(in the rows, 128 means zero)
runs of hidden systems
seq 1, q598 (9 x 22)
[[112 111 143 172 117 134 101 201 104 103 155 152 131 103 132 147 205 150
  156 111 119 140]
 [136 116 178 147 140 156 149 192  92 103 141  96 119 106  82 130 112 122
   64 120 157 150]
 [ 93 105 118 136 114 127 111 143  66  80 176 144 186 160 111 122 111 147
  134  90 142 161]
 [128 185 131 152 161 154 156 180  71  95 155 124 153 120 123  86 150 116
  139 139 145  96]
 [ 94 143 147 105 152 164 136 103  75 122 157 146 130 167  93 101  51 113
   92 143 143 141]
 [ 84 157  81 122 127 157 116  95 101  80 115 152 184 159 152  86 139 108
  142 113 109  85]
 [115 185 137 113 175 152 144 115 113 170 105 164  94 126 112  64 113 138
  102 141 109  85]
 [ 70 109 129 108 113 175  86  71 139 125 100 178 101 157 140 132 117 103
  103 136  93 124]
 [123 134 101 136 127 140 114 126 150 128  51 142 130 106 135  92 175 147
   91  83  93  79]]
seq 2, q39 (9 x 22)
[[ 99 106 117 120 115 127 119  79 182  85  88  83 164 129 159 142 133  61
  118 152 140 121]
 [160 141 102 126 153  81 152 111 158 210 131 129 143 114 105 101 140 166
  166 106 104 112]
 [116 140 161 133 108 141 115 113 144 136 155 144  65 119 164 175 165  86
  156 188 134 172]
 [152  68 124  95 137  98 139 100 167 121  72  60 155 118 126 114 124 110
   97 112 140 134]
 [158 147 104 137 107  75 131 124 122 174 166 162 116 116 146 135 167 184
  191 107 124 168]
 [149 123 178 118 135 134 140 157 132  91 121  85  85 111 161 159 142  87
  125 193 170 143]
 [173  84  88 107 107  89 147  93 132 134 127  88 174 148 109 134  80 150
  124  78 137 149]
 [139 194 115 157 116  90 134 154 119 110 160 146 134 118 182 143 169 147
  193 158 148 123]
 [168 114 159 110 152 148 168 135 140 129 134  70 109 139 107 155  62  84
  107 175 150 112]]
seq 3, q598 (9 x 22)
[[ 86 173 139 166 155 162 133 136 140 189 174 169 129 123  83 127 125 110
  147 148  96 108]
 [ 54 119 142 143 139 159 115  91 171 125 108 115 162 119  99 118 130  62
   81 141 120 131]
 [102 108 103 126 150 127 123 100 130 173 119 139 166 114  90  63 181 138
  126  72  92 140]
 [ 94 138 162 129 136 152 115 119 119 155 135 151  79  91 136  99 214 104
  117 144 126 180]
 [128  62 141  89 122 148 113 107 104  97  82 100 112 124 128  92 161 113
   70  97 134 169]
 [152 123 104 115 102 114 116 133  65 115 121 160 108 126 155  94 183 189
  136  75 126 162]
 [149 132 173 106 134 143 124 177  77  82 116 135  60 125 164 129 145 142
  115 162 157 130]
 [162  97 113 105  95 149 124 137  82  72 116 131 124 167 133 146  66 156
   95  94 136 115]
 [132 182 114 153 122 111 120 175  98  87 134 173 145 144 156 139 110 183
  157 125 131  73]]
seq 4, q11 (9 x 22)
[[196 175  77 149  94 129 161 135 114 129 104 119 121 115 135 122 133 165
  110  72 126 100]
 [108 147 167 119 138  97 102 159 120 114 142 176  93 153 153 163  71 170
  145 177 143 116]
 [168  93 103 144 112 189 147 155 138 101 114  90 150 143 107 165 110  97
  119 108 103  64]
 [ 98 202 115 165 124  82 132 119 150 157 144 162 160 122 109 131  72 166
  113 120 137 121]
 [ 98  85 169 136 170 165 114 174 142 134 155 133 132 140 103 152 133  90
  168 175 101  90]
 [116 155 104 164 107 151 156  88 159 151 121  95 162 103  81 123 113  89
   63  91 126 142]
 [ 56 116 156 121 168  81  90 129 126 144 150 165 164 127 126  94 153 147
  164 143 125 154]
 [153 111 141 129 137 192 154 134 114 147 131  93  95  99 109 108 194  72
  112 129 115 142]
 [ 85 137 127 105 107  84 105  70 113 111 111 143 137 127 141  94 115 148
   80 106 162 200]]
seq 5, q38 (9 x 22)
[[156  86 118 138  98  96 124 118 199 127  79  76 129  91 150 162 168 117
  117 114 130 141]
 [169 108 143 125 118  50 131 134 154 176 142 120 108 102 127 154 131 181
  143 121 144 183]
 [155  87 158 136 108 108 127 162 143 107 156  87 114 112 148 189 164 104
  161 158 158 175]
 [175 123 120 135 116  76 165 142 123 109 143  62 170 115 119 141 100 141
  116 111 182 168]
 [145 137 128 124 129  83 142 145  97 120 198 126 154 146 148 146 119 137
  204 157 161 159]
 [155 158 123 126 138 136 176 122 121  94 153  64 162 137 137 133  98  68
  144 173 170 120]
 [120 150  86 104 133  91 149  70 120 126 153 123 189 171 136 112  64 126
  160 132 147 127]
 [126 171 100 115 149 128 147  87 148 135 138 124 145 144 167 116 148  84
  199 180 120  91]
 [132 147 112  92 138 125 149  40 173 159  99 106 122 144 133 114  77  90
  110 154 128 120]]
seq 6, q622 (9 x 22)
[[183 117 117  90  89 108 148  97 101  88 106  90 100 136 167 136 107 138
  101 118 174 174]
 [182 126  98 102 100  82 130 132 105  87 122 125 124 155 186 153 108 176
  167 124 150 121]
 [192 164 116 129  98 136 155 146 127 103 132 117  91 146 162 185  82 133
  141 159 147  91]
 [136 133 112 132 103 112 128 114 164 106 124 127 144 161 140 190  31 130
  127 149 137  94]
 [139 161  95 166 122 112 135 140 185 141 129 131 163 134 131 178  98 128
  166 141 107  54]
 [114 168 137 165 135 127 145 116 198 179 149 122 128 114 100 173  81  93
  130 171 120 103]
 [ 91 105 118 150 138 112 126  94 207 162 130 102 187 117 101 147 124  86
  143 133 110 124]
 [124 156 117 161 142 100 152 111 178 190 141 101 160  81 105 108 178 107
  144 123 121 144]
 [119 107 155 114 142 100 139  93 155 177 152  91 122  98 119 116 166  87
  140 151 145 204]]
seq 7, q463 (9 x 22)
[[ 76  72 188 110 174 115  95 132 176 134  97 113 124 111 112 122 133  99
  104 166 125 133]
 [163  79  86 139  98 136 137 112 135 171 139 113 146 117  96 128 175 136
  136  57  98 160]
 [ 90 155 171 144 132  86 105 148 129 123 123 142 103  80 159 117 194 142
  120 153 159 181]
 [171  44 147  78 144 141 143 135  89 117 129  76 119 142 110 113 129 115
  122 116 140 163]
 [140 174  86 150  67  98 129 110 100  90 134 137 143 117 168 126 158 158
  124  86 157 173]
 [146 135 171  86 185  99 140 169  87  99 127 115 106 140 154 101 111 144
  148 182 166 110]
 [172 140  78 119  78 165 163  90 101 105 153 110 135 164 130 158  76 101
  124 110 136 130]
 [ 97 191 117 135 139  76 114 128 146  93  95 151 160 134 172 115 101 157
  140 152 145  78]
 [172 127 129 113 162 165 164 134 129 178 155 118 110 153  99 142  86 104
  165 159 101  73]]
seq 8, q463 (9 x 22)
[[137 165  83 174  75  90 136 101 180 130 112 112 170 106 129 158 111 141
   96  88 139 135]
 [118 114 176 123 183  75 122 173 146 158 156 135 132 125 126 138 126 146
  191 182 132 117]
 [154 112 112 151  97 167 164 106 156 134 152  67 145 114 100 163 130  57
  111 123 135 151]
 [ 80 139 123 130 137  37 106 101 162 129 113 134 181 118 143 102 125 159
  131 120 153 154]
 [171 107 135 111 162 138 161 145 112 164 172  97 118 122 122 120 179  98
  202 156 121 132]
 [110 155 119 128  87 119 136  54 150 114 112 101 130 115 149 129 117  88
   78 133 164 194]
 [141  86 113  78 162  66 114 122 121 124 106 127 152 149 165  93 147 165
  193 128 123 113]
 [189 179 112 134  99 154 174 111 125 155 145 110  73 109 152 144 160  98
  140 145 136 146]
 [100 105 146  84 122  79  97  82 156  92  85 127 122 150 167 142  75 136
  104 159 158 141]]
seq 9, q39 (9 x 22)
[[137  94 135  85 120  97 133  91  99 106 137 102 134 151 118 126  60 136
   92 117 173 191]
 [151 142  84 126 126 108 136 145  82  86 142 127 173 143 169 102 175 147
  199 109 134 108]
 [172 194 145 122 141 146 174 131 104 135 141 114  83 133 127 129  69 122
  104 165 161 115]
 [115  95  93  98 106 131 108  81 133  86 128 133 165 188 151 157  70 112
  150 131 120 108]
 [153 198  85 160 131 133 158 132 156 140 103 124 146 109 140 110 152 128
  145 123 110  53]
 [109 140 162 120 136 137 120 107 167 176 142 162  76 145 116 174  61 121
  124 180 113 120]
 [106  78  97 139 103 149 103  99 186 107  89 108 167 123 139 150 171  85
  136 110  93 102]
 [131 167 142 156 148  81 136 135 173 202 117 142 113  79 105 112 146 168
  116 120 121 129]
 [106  61 179 118 124 146  95 139 139 139 159 137  87 128 130 175 158 101
  151 165 118 175]]
seq 10, q998 (9 x 22)
[[182 119 129 125 139  75 136 174 117 158 156 136 115 123 140 142 149 190
  196 124 126 130]
 [154 135 150 162  87 165 143 148 139 102 150  95  94 110 135 196 133  78
  109 156 154 154]
 [136 108 114 114 127  65 131 129 133  89 120  97 190 152 126 138  53 158
  125 112 162 118]
 [165 182 105 163 126 127 167 158 112 153 193 126 146 120 131 143 156 129
  202 138 125 114]
 [107 146 160 129 136 142 146 107 157 107 134  85 129 128 123 153  74  61
   96 189 165 138]
 [128 107  72 104 136 100 137  84 133 136 139 120 205 169 122 109  93 132
  171  98 110 106]
 [133 202 120 146 140 127 160 103 154 172 142 124 112  95 148 112 184  96
  162 166 125 129]
 [109  66 157  75 148 133 118  73 160 141 109 106 108 152 124 139  87  85
  115 167 126 145]
 [152 119  57 121  89 107 128  73 143 141 106 129 156 132 152 112 172 144
  157  72 103 131]]
seq 11, q622 (9 x 22)
[[135 106 115  83 183  94 133 120 101 160 123 140 155 155 113  59 115 173
  164 107 110 103]
 [121 170 115 142  95 194 134 102  98 122 151 156  84 127 154 129 183  84
  141 140 112 146]
 [102 101 151  75 160 103 109  95 139 109  57 120 118 139 136  88  85 138
   72 141 146 117]
 [159 109  80 125 102 145 119 120 105 156 138 171 117 144 132 128 173 168
  175  74  75 115]
 [110 170 174 142 119 144 112 145 142 107  95 144  58  98 159 148 140 118
   80 175 149 133]
 [147  35 130  95 137 122 107 132 133 139 106 125 136 157  93 135  85 163
  116  88 100 112]
 [121 177 108 196  84 138 115 170 126 110 142 160 129  98 145 156 184 149
  135 102 119 124]
 [120 102 204 116 178 116 128 178 138 139 125 113  97 121  97 138  77 131
   97 174 148 120]
 [120  88  88 158  92 160 122 132 111 110 162 125 193 146  92 146 131 119
  135  65 103 135]]
seq 12, q38 (9 x 22)
[[116 122  83 133  86 132 120 110  91  78 128 138 183 160 121 123  85 151
   97  65 133 131]
 [131 187 133 139 170 124 134 181  97 125 138 162 123 124 148  96 155 156
  176 155 122  71]
 [125 130 148 116 134 201 143 107 120 134 138 127  95 153  92 144  60  85
   80 152 121 117]
 [ 74 132  83 147 106 120  93 110 142  90  98 158 199 143 137 118 126 141
  119  85 105  91]
 [136 172 144 138 178 138 143 154 136 194 125 159  90 106 108  94 157 146
  147 144  98  82]
 [ 79  99 153 126 104 180 100  87 147 132 123 144  94 134 104 157 103  87
   72 136 113 163]
 [110 106 103 149 126 102 104 145 146 111  77 125 182 103 127  97 184 157
  116  69 108 107]
 [149 147 167 128 149 132 139 153 106 195 156 162  55 103 104 115 156 160
  129 135 119 159]
 [ 95  66 159 127 102 162  96 134 117  67 111 110 121 130 129 154 135  92
   79 128 141 166]]
seq 13, q998 (9 x 22)
[[133 111 100 171 101 142 116 137 178 165 116 139 137  98 118 154 194 136
  144  83  77 111]
 [108 117 184 148 139  87 117 148 177 164 113 117 104  80 105 146 133 143
   81 138 146 170]
 [128  35 133 136 111 123 106 153 121 127 158 116 158 131  96 157 157 138
  146  82 112 173]
 [146 155 133 163 111  99 151 158 111 113 134  91 145  76 124 109 175 138
   97 100 174 179]
 [130  90 177 102 155 109 130 160  69 108 180 115 130 146 117 125 103 135
  147 149 170 183]
 [153 149  85 136  99 164 156 126  69  67 148  96 167 143 139 112 144  99
  128  98 153 138]
 [126 192 140  97 167  94 153 120  83 109 136 128 128 143 151  81  79 144
  129 171 177 123]
 [136 128 104 101 132 191 138 108  89 109 155 146 123 180 143 129 111  90
  171 152 106  85]
 [120 200  97 123 124 131 140  71 154 116  73 132 131 131 156 101  94 114
   91 141 130  76]]
seq 14, q11 (9 x 22)
[[ 91 147 139 140 114 105  94 152 118  66 148 157 137 138 187 158 155 126
  178 172 147 131]
 [198 113 134 113 154 145 180 155 114 133 112  63 128 125  92 111  93 122
   98 115 141  97]
 [101 167  97 142  83 104 115  88 116 130 181 180 146 158 142 157  91 144
  155 122 132 163]
 [134 128 144 116 184 137 145 165 139  97  99  91 150 126 143 105 144  94
  153 171 129  52]
 [144 142 108 125 111 139 153  69 132 193 160 138 118 142  84 135  65 133
  100 101 121 160]
 [ 64 130 126 134 137 111  89 118 157  88 115 148 165 137 175 129 169 101
  175 168 119  98]
 [177 113 138 113 163 139 170 126 143 196 107  90  99 107  81  97 125 124
   97 117 114 119]
 [ 71 129 122 135  80 112  84  79 145 124 145 176 122 134 160 161 138 126
  137 134 127 186]
 [156  91 143 116 170 117 138 169 143 111  72  76 140 100 138  94 185 125
  130 128 129  87]]

runs to name
seq 15 (2 x 22)
[[151 118 144 124 110 218 131 144  98 106 134 134  66 145 133 160 131  90
  116 147 108 105]
 [105 129 101 125 107 103 110  94 151  98  67 127 161 135 128 116  78 154
   59  86 134 108]]

q39
seq 16 (2 x 22)
[[ 92 136 140 153 119 115  87 158 126 114 102 168 113  90 155 111 220 160
  127 110 116 140]
 [149  72 181 120 145 169 124 180 101 128 113 114  77 111  93 126 144 134
   76 113 125 139]]

q598
seq 17 (2 x 22)
[[111 124 162 157 119 179 139 136 155 102 125  83 125 110 102 162 110  60
   68 152 145 137]
 [103 110 109 133 149  65 121 125 136 142 133 128 209 132  96  98  98 172
  133  84 129 129]]

q622
seq 18 (2 x 22)
[[ 91 108 132  88 137 146 112  74  84 158 137 172 114 159  99  84  96 142
   99 100 111 169]
 [ 99 137 115 109 135 157 105 122  87  79  89 154 124 128 169  67 207 121
  129 117 113 109]]

q39
seq 19 (2 x 22)
[[104 175 141 139 175  93 145 133 134 148 119 108 154  82 124  61 183 123
  128 138 147 137]
 [116  80 150  83 142 152 129  79  93 167 166 131 105 147 102 103 132  99
  132 132 121 193]]

q38
seq 20 (2 x 22)
[[135 161 129 126 100 150 120 111 115 139  86 166  61 117 131 118 115 166
   51 100 122 131]
 [ 96  92 154 121 135 122  72 175 118  95 102 183 108 143 151 140 142 177
  137 130 106  99]]

q998
seq 21 (2 x 22)
[[120 139  77 138  66 101 111  79 151  93  95 131 169 138 150 144  99 149
   93  80 135 135]
 [142 151 147 141 173 103 126 195 136 140 128 149 124 119 138 130 145 164
  184 157 114  60]]

q39
seq 22 (2 x 22)
[[111  98 125 101 175 106 120 139 109 133 165 146 174 168 125 111 119 139
  212 146 110 100]
 [130 197 108 156 120 198 167 108 119 119 134 114 125 118 122 110 143  65
  102 138 129 104]]

q622
seq 23 (2 x 22)
[[158 111 153  59 151 146 134 109  93 124  92 130  50 146 159  98 125 130
  117 161 133 126]
 [152 121  89  99  75 152 109  90 102  93  96 168  88 163 175 146 120 151
  123 104 110 115]]

q998
seq 24 (2 x 22)
[[120 166 135 182 145  98 139 182 159 148 155 127 175 116  86 157  75 152
  129 132 131  88]
 [ 92 125 153 171 143 159 132 161 149 144 188 121 160 130  74 168  99  85
  141 157 120 121]]

q11
seq 25 (2 x 22)
[[158  85 117 142  93 132 118 131 136 161 108 130 102  95 105 133 180 162
   94  57 105 165]
 [115 104 174 139 115  82  95 171 119 109 126 137 101  93 141 141 170 168
  108 124 157 191]]

q998
seq 26 (2 x 22)
[[111 187 143 140 113 105 135  79 179 172 116 138  91 104 129 143  86 123
   79 158 148 156]
 [113  45 119  99 144 109  97 108 177 126  97 115 162 143 143 140 151 114
  169 129  98 104]]

q598
seq 27 (2 x 22)
[[134 131 100 140  98 134 113 162  85  46 130 133 162 139 175 131 176 138
  163 110 138 109]
 [182 174 144 117 156 120 173 160  85 133 128 116 103 127 113 104  72 165
  103 133 158 107]]

q11
seq 28 (2 x 22)
[[125  66 122  98 155 109 139  94 159 125 111  64 189 137 105 113 102  87
  123 127 139 133]
 [138 182  89 147 114  97 146  98 122 178 170 152 142 117 140 109 176 146
  184 111 122 159]]

q39
